One turning vector, and how many steps it has turned:
The counts run from 0 to 846.
[ 56 -36 -45 -36 -14   7  19  25 -20  59 -39   3  46  -7 -16 -34   9 -11
 -23  55  13  30  -7   0  31   9   4   8   1  -9  25  -2 -34 -49  60 -32
   9 -18 -52  23  -6  46  18 -17  26 -25   1  58 -12 -21 -48  15 -39  33
 -29  55 -16  18 -24 -12  28  -1  32  17] => 77
[ 79 -19 -53 -25 -34  11  18   2 -14  50 -47  17  11  23 -13 -39  31  26
 -30  31  -6  31   9 -18   1 -10   1  -6  33 -41  23  -7  40 -59  50 -32
  54  -2 -31  47 -33  25  48 -23  21  -2  22  60 -17  -9 -29  -6 -33 -16
  -7   3  26 -30 -34  14   2  12  24  36] => 118
[ 47 -24 -44 -11 -49 -18  34 -10 -12  10 -34  40   7 -40  -2 -11  13 -11
 -34  13  17  47 -29 -32  45   7 -34  12   0   7 -28   1 -59 -24  31   1
 -14  -3 -36  47   0  11  60  -1  54 -22  31  12 -42 -58 -31  17   9  53
  -3  14 -39 -10 -74  17   4 -17   2 -25] => 294
[  2 -10 -42   8 -31 -28  28   9  59  25 -67  27  56   4   2 -20 -25 -14
 -26  32   7   8 -31 -12  39   8 -29  50  30   8  41  13 -34 -11  40  -3
   8  -9 -52  43 -33  34  -6 -22  69 -22  15  52 -29  -5 -23  19 -19  10
 -12  13 -17 -37 -18   4 -37  14 -21  -9] => 354
[ 24  16 -75   5   5  -8  -2   6  26  45 -75  38   7  -6  19 -49   9 -39
 -28  -4  41  33 -39  14  14  -2 -15 -39  17 -32 -14 -23  -5 -40  39  24
 -17 -43 -26  60  -2  60 -17 -10  62 -26  22   5 -13 -19 -42  45 -21  11
  19  -2  20   0   5   7  -2  -1 -15  17] => 15
[ 40 -32 -80 -24 -34   8  25 -32 -25   9 -14  16  20 -10 -68   9   6   8
 -66  35  21  24 -40   0  16 -25 -25  -3  16   8  26  19   0 -64  45 -19
   6  12 -45 -18  -4   9  -2   4  -9 -12  39   4 -24 -19  15   1  -3   1
   5 -21  29 -44 -43  33 -36  37  19  49] => 441
[ 44 -32 -16 -19 -51  10 -11 -40 -12   8 -26  19 -20 -10   0 -46   4  16
 -49 -15 -11  68 -46 -10  46 -20   7  10  29  11   1  46 -15 -11  47   1
 -10 -31 -32   5  29  36  38 -14  44 -58  42   9 -10 -25 -61  11  -8  -5
  14 -16   1 -26 -36   1 -29 -21  20  -6] => 476
[ 40   0 -88  33  -1 -11  -6   2  18  27 -86  45  30 -20   6 -59  16 -30
 -11  -5  38  35 -31   4  29  -1  11  13  18 -36   1 -45  -9   0  55  17
   5 -34   1  66  -7  55  20  -3  49 -22  16  -5 -12 -38 -40  48   9   5
  18  19  23  14 -15  16  -9 -10  -4  -7] => 27
[ 37 -26 -49  13 -19   6  -5   6   5  38 -61   0  81  -6 -32 -24  -3  11
 -34  53  47  12 -26   8  23 -57  -3   0  41 -44  35  -9 -18  -9  47   1
  -3 -28   3  55 -40  45 -17   3  42  13  -6  18 -10 -15 -17  14 -10   7
  10  31  18   1   4  -1  -1  53  12  49] => 371
[ 19   2 -31 -22 -69  -2  16  -6 -30 -14  -3  -1  25 -11  -7  -6  35  30
 -40  15  46  78 -46  15  14 -70   8 -50  55 -10  -9   0 -24 -42  26  -3
   9 -24 -39  30 -15  -4   4 -16  23 -52 -10  -6  -3  -6 -45 -42  15   1
   4 -23   9  -1 -52  43 -26  19  -1   6] => 459
[ 50 -20 -74 -21 -20   1  20 -18  -4 -32 -41  34   6 -48  -8  -7   4 -11
 -33  12  56  54 -44  18   7 -20 -41 -49  21 -18 -50  11 -45 -18  20  -6
 -51 -53  -4  59  -7  12  12   9  59 -35  35  -7 -57  -7 -11   6  19  -2
 -14  -3 -14  -1 -59  18   0   2   1   2] => 808
[ 44 -17 -85   7 -14 -55  68  -6  11  -9 -44  28  20  12   4  -2  16  -8
  13   3   8  15 -30  13  41   1   7   9  29  -5 -27 -38  -8 -45  41 -26
  11 -30 -33  80 -14  33  41 -41  54 -14 -17  -9 -39 -36 -33  15   0   0
 -17 -29  -2  19 -54  33 -13 -10 -36  17] => 325
[ 32 -20 -43 -39 -46 -14  51 -23   4  19 -22  -4  43  -3 -49 -16 -19  37
 -38  33  10   7 -41  -7  28 -71 -33 -20  15   4  -2  42  -6 -61  26 -13
 -34 -27 -39  38 -24  13 -13 -20  54 -10   1  21 -22 -42 -18 -15 -12  21
  -8  10  11 -11 -51   1   7  35 -27  64] => 655
[  0 -26 -34   1 -58   0  42 -42  42  11 -58 -15  27  40 -38 -25 -26  23
 -54  34 -13  38  -3 -38  13  -8 -30  11  25  -3  11  13 -43 -30  42  -4
   6 -13 -37  69 -29  23  18 -22  26  -1  17  48 -50   7 -45   1 -21   4
 -10  13 -30  -4 -46  26 -22  19   6  23] => 639
[ 53 -34 -49 -53 -27  -9  36   6 -10  20 -12  12  19 -10 -47 -34  -5  21
 -26  62  34  20 -25   2  27 -12 -39   0  15  29  -4  37   8 -42  50 -27
  -3  13 -47  40 -10  37  12 -10  40 -17  -6  29 -38 -32   8   0  -8  10
  -8   7  15 -15 -73  18  30  22  13  46] => 104
[ 31 -42 -45  -1 -20  21  29  34 -28  12 -49   9  38 -28 -16 -47  11  13
 -28  47  49  50   3  28  15  -1  15  -5  41 -40   1  -9 -37 -33  43 -23
 -23 -22  16  86 -11  20  -9 -21  41 -14   0  27 -25 -19 -11  11 -14   6
 -20  28   0   1  -8  -6  14  10  47  51] => 75
[ 25  -3 -38   6  -9   6  -9   7  -5   2 -45  16  38 -47  14  -4  26 -61
 -27  25  56  20 -60  61  -1 -44  -8 -35  20 -43 -13  -9 -31 -14  12 -17
 -10 -43 -24  56  12  48 -17 -15  56 -30   3  27 -12 -15 -15  30 -15   7
  23 -52 -10 -25  15   5 -14 -12  -8  -6] => 534
[ 49   1 -49  -3 -32  12   0  -6  14  13 -50  -3  63  15 -22 -25  -4  36
 -55   1  -6  38 -25 -12  49 -44  -6  37  44 -31  34   5   2 -16  59   3
  -4 -58 -18  36 -29  10   3  19  33 -17  40   6 -24  -2 -74  -3  -9  -7
 -27  25  16  11 -16  11 -16  -2 -30  -4] => 680
[ 10 -10 -69  17 -34   9   9   0 -20  20 -35  19  15 -46 -43 -20  12  12
  -3   6  37  57 -51  23  47 -26  52 -20  32  11  11  -2   6 -32  42  -2
   6 -18 -47  28  18  17 -14 -11  19 -27   9 -15  24 -41   3 -20  -4  -3
  13 -55  45 -43 -40  33 -69  32  10  -3] => 725
[ 26  16 -55 -23 -24  -5  -7 -11   2  22 -51  24  30  -6 -45 -37   5   5
 -12   5  29  56 -13 -10  23 -23 -11 -17  33  12  35 -20  20 -50  70  -5
  26   2 -74   0 -41  21  10   2  43 -35   7  21  15  -9 -35 -29   8  10
 -27 -11  41   2 -61  54 -11   7  29   8] => 427
[ 35 -13 -42 -29 -37 -17  17 -13 -25 -18 -21  29  14  12  14 -14  26 -42
 -54  29   7  52 -21  12  23   2 -32 -35  -5 -28 -18   4 -35 -66  35 -38
  50 -42 -30   7   8  47  23 -21  27 -60  30  20 -70 -25 -52  57 -39  18
 -10  -4 -21  24  -7   1   3 -12  -1  -6] => 802
[  1 -38 -45  22 -60  -7  39 -15 -12   2 -39  -7  30 -30 -39  -2  28   9
 -46  29  43  49 -63  30  53 -17  30   3   7   9  28   3 -31 -44  36  -8
 -10 -26 -19  -8  14  15 -18 -19  -8 -26  12  -2   3 -32  17   8 -22   2
  -9 -35  27 -55  -8   2 -70  49   2   6] => 726
[ 19   7 -38  14 -57  -7   0   2  -3  16 -50   7  31   4 -42 -43  29  -2
  20  13  29  34 -18  29  52 -29  28  41  21   1  14 -29  18  -8  61  -4
  40  -2 -30  83 -15  61  31 -35  44  11 -30  18  -2 -35 -27   8 -18   2
  -5 -13  22 -26 -48   8 -35  25  13   8] => 376
[ 19 -19 -54  32 -45 -34  44   5  -8  35 -68  -6  14 -13   7 -47  38   1
 -13  11  35  54 -29  -3  31  13  14  12  26 -22   8 -27 -67   5  30 -37
 -26 -15 -31  58  -2  37  24 -23  30   3 -34  49 -24 -35 -44  12  -2  40
   2  19 -33  22 -12 -13 -34   1  29  14] => 48
[ 48  -2 -70   7  10 -17   4  -4  26  34 -63  20  36 -12 -21 -14  17 -46
 -32   5  49  19 -51  11  33 -22 -36 -24 -15 -25  -9 -14 -19 -35  33   9
 -27 -68 -13  29  20  59 -22   5  39 -32  39   8 -18 -25 -29  29 -22  31
  -4  34  23   1   4   4  10  28 -38  19] => 14
[ 55  -9 -48   7 -63   6   3 -31  13  12 -54  -3  62   1 -26 -17  -7  27
 -53  42 -23  38 -39 -11  50 -27 -16  51  35 -20  39  20 -22  -9  38  -8
 -10 -49 -16  35 -23   8  -3  -3  13   6  48  15 -12  -9 -56  13 -27  19
 -14  28   1 -22   1 -30 -33  16 -15  14] => 679
[ 36   9 -13 -11 -69   5  -6 -29  -5 -18 -21   4  58  15  11 -39  -7  18
 -43   3 -27  60 -18  -2  37 -53  -8  11  31 -46  18  12   4 -34  22 -20
  43 -41 -22  42 -34  10  12 -10  41 -17   7  52 -14  -7 -75  18 -13   7
 -13   0  -2 -17   9 -15 -31  27  -5  -3] => 149
[  8 -35 -35 -26 -12 -22  44 -16   2  16 -38  40 -24 -12  -2 -29  21 -24
 -15  -6  53  73 -32   3  51  27   4 -13  -4  25 -17   7 -30 -38  36   8
  44 -18 -61  12  18  20  36 -35  38 -64  -4  23 -26 -29 -12  -1   0  -6
  -4 -16  -8 -20 -66  15 -18 -21  23  -2] => 274
[ -2 -33 -62  18 -28 -21  51   8   9  62 -71   1  31   3  -7   0  -8 -31
 -40  46  31   8 -22 -12   5  15 -12 -15  10   5  20 -11 -55 -31  40 -13
  23  12 -66  37 -22  46 -17 -39  26 -27   6  44 -15 -14 -19  28 -52  15
   5   7 -22  10  -2  12 -24  12   6  -8] => 57
[ 45  -3 -16  18 -51  17  -5 -15 -32  29 -52  -8  28   0  -1 -41  18  20
 -23 -24 -20  59 -66   2  29 -46  15 -20  59 -33  13  -7  -7 -17  40 -10
 -14 -46 -28  57  -3  33  -8 -13  47 -11   8  29  28 -28 -75 -23  -5   8
  19 -38   5  13 -12  12 -44  12   7  12] => 190
[ 50  -2 -71  26 -45 -23  34 -37   8  16 -42  24  25  24 -14 -14  18  28
 -21 -17 -41  29 -51 -21  31   6 -12  29  31 -19  30   3  16 -45  50 -14
   8 -18 -61   8 -20  29 -10 -12  37   2   3  23 -13 -32 -21   9   2   5
  -2 -41  16 -16 -33  26 -65  21   4   9] => 171
[ 32 -39 -73  20 -18 -31  28   9  -3 -23 -31  34  57 -59  -5 -19  25 -27
 -17  17  55  19 -48  20  61 -17 -31  39 -12  -7  -3  -1 -67 -13  47 -13
 -40 -33   1  20  28  22 -10  25  28 -21   1  -7 -22 -37   4  25  12  30
 -21  32  20  17 -44 -16 -15   9   1  -7] => 552
[ 82 -29 -89 -13 -16 -52  59  27   7   4 -41  43  55 -11  -4  13  31 -18
 -17  25  17 -28 -54  -2  33 -46 -43   2 -19 -35  -6  -3 -23 -57  41  12
  16 -23   3  20  -1  33   6 -11  62 -15   7  10 -20 -35   4  -1 -11  -5
  22  18   8 -14 -50   8   8  18 -29  22] => 838
[ 30 -34 -74  10 -10  11  40  -4 -22  36 -26  30  12 -21  23 -35  -5 -29
 -63   6  17  39 -13 -31  16   1 -26 -16  -9 -34 -24   2 -48 -54  51  -6
   7 -30 -14  -3   4  27  22 -15  29 -64  25   5 -24 -39 -30  60 -20  31
  12  41   5  19  -2  -3   9  -3  28  22] => 271
[ 53  -6 -75  19 -36 -32  24  -9  17  -3 -51  33  46  -7   2 -17  24 -14
 -47  -2   8  11 -25 -14   9 -21 -48 -12   6 -50 -15   6 -50 -21  44 -12
  10 -51   7  13 -15  33  34  21  43 -17  45  27 -47 -15 -37  32 -12  26
   0  43 -12  18 -14  -4  14   2   4  -1] => 822
[ 13  -7 -36 -10 -65 -19  42 -30   9 -23 -20   0  31   7   4  -7 -11  36
 -23   1  -4  40 -29  23  40 -25   2  33  53   2  15   4  16 -48  44 -26
  22 -32 -58  72 -35  15  20 -49  36 -25 -14  29 -19 -23 -34   0   5 -11
 -23 -48  -2 -24 -28 -15 -56  -9 -24  28] => 662
[ 36  -5 -21 -32 -56  43 -32 -27   3  11 -40  -4  57 -42 -70 -18 -19   9
 -68  54  18  32 -22  -4  16 -59 -20 -11  28  -1  27  37 -22 -14  51 -17
  -3  12 -43   9 -14  15  -4  21  18 -20  56  48 -10 -12 -26   0 -23  26
 -28  27   9 -29 -22  -3   0  10  36   6] => 422
[ 86  11 -12 -21 -51   4 -17 -15 -28  29 -36  -5  74   3 -34  -3  39   8
 -44  21 -21  30 -69   4  -2 -78 -12 -13  32 -54  27   9   2 -28  10 -15
 -15 -30 -14  29   3  35 -12  30  36   3  25  32   1 -10 -50 -15 -26  21
   5 -14   5 -15   4   4 -10  27  -3  23] => 177
[ 40 -12 -40  15 -31 -24   9  29 -19   4 -39  47  50 -65   7  -5  46 -27
 -16  32  65  22 -30  39  10 -27   6  12   9 -35  -2 -10 -51  -7  21  -6
  12   0 -23  68   0  19  10   0  52 -12 -19  16   0 -38   7  11  28  36
  -6 -25 -34 -36 -32  26 -17   3  35  -5] => 562
[ 49 -17 -59 -14 -29 -18  33   3 -12   0 -36  21  18  17 -22 -40   5  32
   0 -11 -25  39   3 -18  16 -36  -7 -27  42 -20   6 -21  19 -65  56 -14
  38 -14 -43  46 -41  21  20 -42  47 -30  -4  40 -25  -7 -62 -22 -11  -2
 -12   6  28   7 -55  45   9   6  -9  26] => 130
[  4   3 -63  10 -43 -23  -3 -14  34  -4 -54  12  18  11 -11 -25  -4  -7
  -6  23   6  10 -35  23  40  -2   0  59  39   8  25  -9  -7 -12  62 -45
  14   8 -55  79 -19  64  10 -22  54  -7 -24  39 -14 -17 -41  12  -4   6
  -2 -21 -17   2 -27  -9 -44   7  -9  16] => 365
[ 53 -20 -24  -7   0  19  33 -12  -2  50 -55  22 -12  -9   5 -20  32 -17
 -16   7  34  60 -61  15  27  10   1 -37  16  -5 -22  -3   4 -38   1  31
 -24 -50 -35  63  28  55 -17 -23  69 -38  26  15 -17 -36 -22  41 -29  -2
  10 -44  -7 -41  -6  15 -28  -3 -12  14] => 4
[ 19  23 -52   5 -24  17 -33 -37  -9  -4 -31  26  29 -36 -19 -13  28 -50
 -56  24  67  46 -44  50 -10 -32 -12 -45  19 -16  -7 -28 -16 -20  33 -19
  -2   2 -39  29  28  43  -1  17  11 -35   5 -11 -10 -21   4  14  20  15
   2 -54  -5   1 -32  27 -42   3  23   4] => 237
[ 48 -14 -59  17 -20 -28   6  20   9  48 -65  38  58 -36   2 -32  25 -32
 -19  21   9   0 -25  -1  29 -21  16  50  -3 -38  14 -21 -23 -12  61   4
  22   7 -16  50   0  55  50   9  48  -8   7   2   0 -51 -35  25 -19  41
  12  33  -4  -3 -14   1   1 -15 -13 -17] => 38
